A single turn carries every row of the set below to another of its rows. Some are shown first; where does it send the rows asked next?
fidi: [ -8.7 -13.3 -13.3  -8.0   2.0  16.2  -4.8  -3.9  10.3  12.4   3.0   6.5
 -14.8  17.8 -14.1   2.0  -6.5  -1.1  10.9   5.7  -0.2   0.7  -5.8]
reti: [  6.6   6.5  -6.4 -19.2  -3.5   7.3  -7.3   8.6 -10.7   8.1  -2.6   0.9
 -10.0  10.2 -17.0  13.3  10.2  -5.3  11.0   7.6   4.1   1.9 -18.9]
rel: [ -5.0   3.0 -17.3 -18.3   2.3   1.4 -23.4  13.4   7.1   9.2   2.3  -8.2
  13.2   7.2  -9.5   1.9   3.1  11.2  -3.4   8.3  -4.8  -8.1  -7.3]
reru: [ 16.6  14.0 -10.5 -19.5  14.3 -18.8   4.4  -0.7  -1.6  -1.7   8.3 -11.6
  -6.1 -14.1   2.8  -0.7  13.6   5.3   4.7  -3.9  -3.5   9.6  -7.5]
kotu: [ 12.1  -5.8   8.0 -10.4   4.0   7.2   2.6  10.2   9.9   4.3 -10.2 -10.2
 -13.5   8.5   3.7 -30.0  -7.2   1.5  22.5 -10.9   2.1   3.2   8.5]
Vur: [  2.1  12.6  -5.5  -0.4  -6.9  -9.4   5.4  14.6   6.4   6.2  13.9   3.1
  -6.1 -12.4   1.7 -15.2   2.9   4.8  18.7   5.6   9.5 -17.3   5.1]
mulo: [  6.7  11.8  15.1   0.3 -10.5  -1.7  -8.7  -6.1   2.6  -6.6  -7.6  -6.6
 -10.5   1.7  -2.7 -14.6 -17.7  12.4  14.5  -3.0  23.0   0.7   2.2]
favi: [ -9.4   7.1 -12.0 -13.6 -10.2  -0.3   3.7 -13.8  22.0   4.8 -11.8 -15.0
  -5.6  -2.2  -4.4 -14.2   8.3  10.7   3.4 -14.7   3.0  -6.8  -7.9]
Fezor: [ 10.0  -1.9  -1.3  19.9  -1.0  -6.7  -9.8   7.1   8.1   0.7  -8.8 -14.1
  -6.1   1.8  13.8  -2.6   5.3  18.7   5.7  -8.0 -15.6   1.3  -3.0]
Tuv: [ -1.2   0.1 -14.6 -22.3  13.6 -12.8  -2.5   7.9   2.4  -4.9 -16.7  -5.5
 -16.8 -13.2  17.7  -1.9  -5.0 -10.4   0.1  -4.3   9.6 -13.4  -4.0]
dek: [ 11.2 -14.5   0.5  -1.3   5.3 -23.1   2.8   9.1 -14.2 -13.1 -10.6   2.3
   5.2  -2.9  -8.0  -2.2  -3.0   5.4 -11.9  -5.7  -1.2   3.8  12.3]
Lezud: [ 13.7 -10.3   1.1 -10.8   3.3  -1.3  -6.9   9.9  14.7  13.0 -15.5  -5.3
  -2.9  -1.2   5.4   5.8   0.5  -5.0   8.2  -0.7   5.3 -28.1  11.3]
pevu: [ 18.4  -0.4 -14.3  -6.5   9.6  -3.6 -11.7   8.5 -10.0  13.3 -21.8 -10.2
   7.3   3.5  -8.7 -12.9   2.2  -6.9  13.1  -6.7  13.4   9.2   3.0]
Nedir: [ 22.7   3.2  12.1 -15.1   5.2   4.1 -12.6  -8.3   9.1   4.1 -12.6  11.9
   5.3  -9.6   9.2  -2.6  -5.1   9.6  -1.1 -11.7 -10.7   5.2  -4.2]
tef: [ -0.6  -2.1  10.0 -21.6  10.8 -10.2   0.4  13.7  -2.1   0.2 -14.5  18.4
 -14.2  -2.0   1.0 -16.6   5.6   2.7   1.1 -11.3   8.0  20.0 -17.2]
Refo: [  2.2   1.6   4.3  -9.0  -7.8  -9.1  11.4   8.0  10.2  -6.4  -1.5 -22.9
  -5.6   9.0   5.3 -17.5 -12.1   5.7  13.9 -18.5  -4.7  16.3   2.5]
Mabab: [-10.1  -2.9  16.1   2.4   5.1  -7.6   0.5  -2.4  13.2  -6.3  -8.7  -0.2
  -9.8  -7.8  -5.4  11.6  22.1   2.7   0.8   6.9  -1.7  -8.6  -8.0]
rofil: [ -3.7   5.3  -1.5   3.0  -7.6 -14.4  -3.0  12.9   7.6 -13.3 -12.8  -7.5
 -12.0  11.5  -1.6  10.3   6.4  16.3   3.2   6.1  22.9  17.1   3.2]
sotig: [  9.1   4.7  -9.0 -36.5   0.3   8.1 -21.8   1.8   7.5  -0.2   7.2   5.3
  -1.5   0.7  -8.5   8.0  -1.5  12.0   6.0  -4.9  -2.1   5.0  -2.2]
velov: [ -9.6  -6.8  -9.5 -25.2   5.5 -12.9  -4.5  18.9 -11.2  -5.9  -6.2  -4.7
  -4.8 -14.8   2.8  -2.1   3.6  -2.4   0.4  16.4   9.2  -1.9 -17.7]
femeb: [  5.0   1.9  10.8 -16.0   9.9  -4.0  25.5  14.4   7.7  -2.4  -3.7  16.1
  -1.5  -0.5 -17.8   4.8  -4.5  15.5  11.2  -1.2   7.6  -2.4  -0.6]
gosa: [  1.9  -8.4  -8.8   6.7   8.9  -3.1  -7.6   1.9   0.0  -2.7   0.3   5.4
  22.1   0.1 -10.4  -5.2  -2.5 -13.3  -8.3   9.3   6.3  -0.8   2.5]
Kov: [  6.4   4.3 -11.8  -3.0 -22.6 -11.5   5.4   2.7  18.8  -2.7 -17.6  -6.9
   8.1  14.9   3.4   0.8  -3.9   9.1  -6.8 -12.4  -5.2  -0.2  -4.0]
kavag: [  1.9  -4.7  -5.1  -3.5   3.0  -2.8 -12.4  24.0  18.7   4.6   9.8   9.2
  10.5  -0.1  -6.4   0.1   2.3  21.1  -7.4  11.0   1.5  -8.1   4.6]
livi: [  8.9  -6.2  -3.1  -8.8  20.3  -2.6   5.3 -10.5  17.5  -1.3 -22.2  -4.1
  -2.6   9.0   2.8   4.4  -5.7   7.9  22.1  -1.3  12.3  18.1  -6.9]
Ruzif: [  1.7 -14.8 -11.9  11.5  19.2 -16.6  -8.7  -7.1   4.4   2.9   3.7   1.0
   4.1  -0.8  -6.6   6.7 -12.4  10.2   9.0  -0.8   2.3  15.0  -4.7]
loziv: [  7.7  -3.4   1.6  -6.9 -10.0  -7.3 -22.6   7.5   4.8   0.9 -10.4   7.2
 -20.0   5.2   3.2  -7.9   6.6  -6.4   5.9  12.2 -21.0   5.4 -10.3]
Kalir: [-13.8   1.6  23.6  -6.3   1.5  -5.8  -5.4  -7.0  -2.7   4.8  -9.4  -3.1
 -20.4   4.7  -9.5 -14.9   2.0   9.1  -9.2  -4.4   7.6  -3.6   4.0]
Toron: [  7.0  -6.1   5.9 -11.2   3.6  -7.3 -16.9  10.4   5.9  -4.4  -9.2   8.7
 -26.6   2.5  -2.8  -0.8 -27.8   8.8  -2.0   5.3  16.4  -2.6   5.0]
solod: [ -2.7   9.3 -11.1  -8.9  -2.9   7.9   9.0   9.7  18.3  -2.5  -9.9  15.9
   6.7  -2.7  -7.4 -16.5 -11.3   3.3  -9.5  -2.9   2.2  19.7  -9.7]
reg: [-16.0  -2.3  15.0 -19.3  -4.2  -9.8   2.0   7.9  -7.1   7.8  -1.6   3.5
 -20.5   4.5  -1.7 -17.1  -6.7   3.2  11.1  -5.2  17.8  10.6 -11.8]
sen: [  9.6  12.2  -0.1 -18.2   8.4 -27.1   7.6   7.0   9.8  -3.7  -0.7   3.7
 -17.6  -2.5   6.9 -12.6  -6.0 -11.0  10.8  10.4   4.1   2.7 -16.2]
sagot: [ -7.0  -7.9 -16.2 -17.0   8.0   5.6  -2.0  17.9   6.0  -4.8 -11.5  -6.2
  -1.7 -10.7  -5.2   6.3  15.6   7.2   8.4   7.9  23.2   5.5 -15.5]
Mino: [  5.3  -8.8  -5.5 -10.1  -9.3  -5.5  28.0   9.2   9.3   0.3  -6.3 -16.4
  -5.2   3.8 -14.5  -3.6  -8.6  12.3   6.7  -3.8 -13.0   0.1   4.2]
rebe: [  1.6  -2.1  -7.4  16.4   5.8  -4.6 -16.0   9.6   4.3  -1.6  -1.7  -9.7
   8.4   6.9   2.6  -2.1 -22.5  11.2  -2.0 -10.3  -9.5   5.0   0.0]

kotu moves to sagot
sotig moves to Mino
reti moves to Kov
And these:
Lezud moves to livi
loziv moves to solod
reg moves to rel
dek moves to Toron

